Here is a table of points, one per row:
Array([24, -21, -64, 11, 1, -22, 36, -24, 24, 22, 10, -8, 4, -46, 0, 3, -27, -23,
       -14, 57, 95, -4, -37, -45, 13, 58, 14, -25, 38, -33, -23, -29])
Array([-4, 5, 22, 35, -55, 4, -21, -45, -21, 52, 43, -33, -8, 29, -34, 24, 4, -85,
       53, 7, -28, -5, -9, 31, 17, 42, -31, -7, -9, 28, -43, 52])
Array([33, -33, -16, 53, -29, 11, 22, -24, -29, 13, -12, -18, -32, -11, -14, 39, -17, -8,
       26, -32, 26, 53, -1, 102, 48, 54, 13, -6, 36, 27, 20, 55])
Array([-55, 3, -27, 7, -27, -7, -1, -45, -13, 37, 3, -77, -41, -1, 33, 8, 9, -1,
       21, -31, -34, 9, 5, -2, 1, 80, 17, 49, -30, -12, -44, 42])
Array([-24, -6, -117, 6, 19, -44, 12, -55, -42, -32, 50, 55, -13, -32, 56,
       -24, 19, 18, 11, -22, 51, 61, -18, -9, -68, -9, 20, -13, 44, -18,
       0, -11])
Array([21, -24, 62, -67, -18, -5, -1, 47, -37, 45, -75, -32, -4, 34, -27, 26, 11, -29,
       -29, -34, -45, -7, 59, 26, -38, -6, -12, 43, -45, -28, -27, 20])
Array([30, 32, -2, 14, 73, 7, -84, 11, -17, -27, -31, 19, 55, -6, 10, 6, 43, 16,
       -13, 41, 3, -10, -3, -18, -69, -74, -7, 23, 29, 7, 32, -6])
Array([-3, 8, -32, 25, -29, 13, 43, -40, 37, 3, -42, -12, -35, -38, 50, -17, -52, 11,
       7, -49, 27, -25, -7, -6, 57, 77, -41, 15, -45, 48, -5, 14])
Array([14, -20, 52, -107, -11, 25, 9, 41, 15, -35, -22, -32, 24, 32, -53,
       -35, -64, -46, -4, -6, -56, -48, 13, -10, 36, -31, -14, 35, 50, -10,
       14, -30])
Array([33, -25, 24, -100, 65, 4, 6, 80, 7, 4, -28, -47, 20, 30, -26,
       -14, -40, -53, 74, -3, -83, -99, 42, -43, -8, -20, 5, 28, 19, -1,
       18, 43])
Array([-2, -25, 14, 33, -16, -67, -46, 52, 62, 0, -26, 20, -9, 42, -17, 18, 61, -3,
       -7, -8, -8, 6, 42, 5, 15, 8, 13, 68, 33, 22, 14, 29])
Array([41, 15, 42, -68, 39, -25, 11, 44, -5, 15, 49, 23, 45, 14, -46, -16, -13, -4,
       -16, 38, -23, -40, 0, -16, -56, -76, -13, -2, -11, -30, -16, -49])
Array([-13, -3, -10, 65, -26, 5, 41, -36, -20, 52, 18, -25, -15, 15, -18, -23, 56, 19,
       6, -1, 1, 27, -27, 0, 35, 2, 6, -7, -24, 9, -21, 28])
Array([-37, -32, 50, 59, -36, 30, 9, -31, -36, -15, -69, -42, -16, 9, -6, 11, 5, 7,
       18, -13, 15, 40, -6, -29, 55, 21, 24, -30, -20, 25, -15, -1])
Array([-21, -28, -41, 51, 1, 20, -24, -18, 11, -12, -38, 24, 51, -29, 69, 34, 9, 40,
       -32, 6, 67, 84, -7, 24, 6, -34, 26, -3, -1, 8, -23, 2])
Array([21, -6, 7, 30, 20, 8, -70, -18, 20, -28, 17, 76, 42, -16, 7, -40, -25, 18,
       -2, 30, -19, 1, -7, 0, -60, -4, 43, -11, 19, -59, 31, -16])
Array([-2, -18, 30, 19, -52, 5, -6, 54, 44, -31, -39, -108, 12, 60, 2,
       47, 13, 1, 7, -5, -37, -23, 77, 22, 43, 6, -22, -4, -27, 23,
       -28, 68])
Array([-1, 27, -74, -32, 2, 3, -4, -38, -8, -43, 88, 41, -1, -60, -5, -2, 4, 68,
       -22, 53, 3, 54, -54, -34, -19, -25, 2, -34, -26, 33, 11, -5])
Array([-24, 3, -26, -1, -23, -40, -12, -20, -8, 16, 38, 42, -87, -33, 38, 2, 31, 22,
       10, -10, 11, 40, 37, 9, 36, 41, 6, -10, -18, 9, -63, 44])
Array([40, -22, -41, 9, 25, 10, -17, 13, 39, -7, 44, 23, -1, -23, -8, -75, -10, 5,
       26, 4, 46, 51, -38, 9, -9, -80, 48, 33, 34, 33, -8, -94])
Array([-19, -24, 22, 31, 4, -21, 26, -50, -5, 20, 15, 15, -30, -4, -19, 21, 2, 56,
       -11, -49, 52, 48, -43, -1, -27, 23, -12, -5, -29, 16, 1, -4])
Array([-32, -26, -6, -14, -32, 24, 86, 37, -23, 89, -11, -93, -11, -12, -40, 10, -23, -20,
       -30, -39, -41, -2, -29, 15, 48, 61, -18, 25, -1, 31, 6, 81])
Array([-31, -1, 95, -45, 7, 4, -8, 34, 29, -5, -47, -44, -9, 70, 18, 45, -4, -96,
       43, -52, -52, -29, 34, -32, -1, 38, -37, 55, 20, 44, -10, 40])
Array([12, 6, -21, 33, -20, -13, 55, -65, -24, -51, 19, 9, -37, -45, 6, -19, 34, 38,
       -2, 20, 30, 3, 4, 11, -6, -5, 38, -58, -2, 39, 36, -22])
Array([34, 46, 44, -113, 0, 6, -12, 46, -33, 8, -14, -16, -20, 15, -22,
       10, -33, -24, -40, -9, -69, -79, 48, -25, 2, -21, -42, -53, 29, -67,
       33, -80])
Array([-13, 18, -33, 43, 0, -8, 20, -69, 0, -17, 31, -27, -5, -11, 12, -10, 3, 3,
       19, -35, -1, 93, -24, -19, 62, 32, 9, 1, -36, 0, -23, 33])
Array([4, -1, 15, 3, 18, 23, -10, 59, -5, -15, 4, 45, 29, 19, 11, 30, -11, 9,
       -27, 45, 0, -12, -68, -3, -20, -44, -21, 0, 33, -5, 23, -54])
Array([-9, 19, 50, -37, 9, 10, -32, 60, -44, 8, -3, 42, 38, -21, -14, -42, -28, 1,
       40, 50, -1, -55, 23, 25, -16, -67, 11, -32, 15, -63, 57, -47])
Array([0, 52, 35, -75, 55, 11, -43, 13, -1, -20, -36, 45, 31, 64, -31,
       14, -12, 6, -59, 49, -53, -127, 20, 8, -58, -21, 13, -22, 7, -37,
       50, -27])
Array([-16, 14, -40, 12, 23, -10, -43, 6, 31, -54, -31, 56, 40, 1, 19, 11, 34, 37,
       -58, 5, 26, -13, -7, 13, -17, -48, -19, 4, 9, -48, 13, -41])
Array([17, -5, -10, 71, 10, 25, 19, 22, 9, 49, 40, -22, -24, -45, 23, -16, 7, -2,
       -36, -21, 46, 28, 5, 18, 3, 39, 11, -13, -29, 30, -7, -3])
Array([-17, 70, -5, 50, 6, 13, 38, -38, 44, -41, 56, 104, 6, -2, 26, -25, 16, 20,
       44, 14, 49, -10, -26, -27, -5, -19, -29, -43, -62, -23, -4, -32])
Along one direction, these points spread out more than along any other. Take the direction at right angles to it along which they spread out most. Go by this last direction. How far along it is each point below, from 0 to 99? The average is 50, and the first point in the table lies past the average. One standard deviation of the points above along it is 16.
Array([14, -20, 52, -107, -11, 25, 9, 41, 15, -35, -22, -32, 24, 32, -53,
       -35, -64, -46, -4, -6, -56, -48, 13, -10, 36, -31, -14, 35, 50, -10,
       14, -30]) -> 45
Array([-3, 8, -32, 25, -29, 13, 43, -40, 37, 3, -42, -12, -35, -38, 50, -17, -52, 11,
       7, -49, 27, -25, -7, -6, 57, 77, -41, 15, -45, 48, -5, 14]) -> 36
Array([-55, 3, -27, 7, -27, -7, -1, -45, -13, 37, 3, -77, -41, -1, 33, 8, 9, -1,
       21, -31, -34, 9, 5, -2, 1, 80, 17, 49, -30, -12, -44, 42]) -> 29
Array([12, 6, -21, 33, -20, -13, 55, -65, -24, -51, 19, 9, -37, -45, 6, -19, 34, 38,
       -2, 20, 30, 3, 4, 11, -6, -5, 38, -58, -2, 39, 36, -22]) -> 59
Array([21, -6, 7, 30, 20, 8, -70, -18, 20, -28, 17, 76, 42, -16, 7, -40, -25, 18,
       -2, 30, -19, 1, -7, 0, -60, -4, 43, -11, 19, -59, 31, -16]) -> 71
Array([-1, 27, -74, -32, 2, 3, -4, -38, -8, -43, 88, 41, -1, -60, -5, -2, 4, 68,
       -22, 53, 3, 54, -54, -34, -19, -25, 2, -34, -26, 33, 11, -5]) -> 70
Array([-9, 19, 50, -37, 9, 10, -32, 60, -44, 8, -3, 42, 38, -21, -14, -42, -28, 1,
       40, 50, -1, -55, 23, 25, -16, -67, 11, -32, 15, -63, 57, -47]) -> 67
Array([24, -21, -64, 11, 1, -22, 36, -24, 24, 22, 10, -8, 4, -46, 0, 3, -27, -23,
       -14, 57, 95, -4, -37, -45, 13, 58, 14, -25, 38, -33, -23, -29]) -> 56
Array([30, 32, -2, 14, 73, 7, -84, 11, -17, -27, -31, 19, 55, -6, 10, 6, 43, 16,
       -13, 41, 3, -10, -3, -18, -69, -74, -7, 23, 29, 7, 32, -6]) -> 70
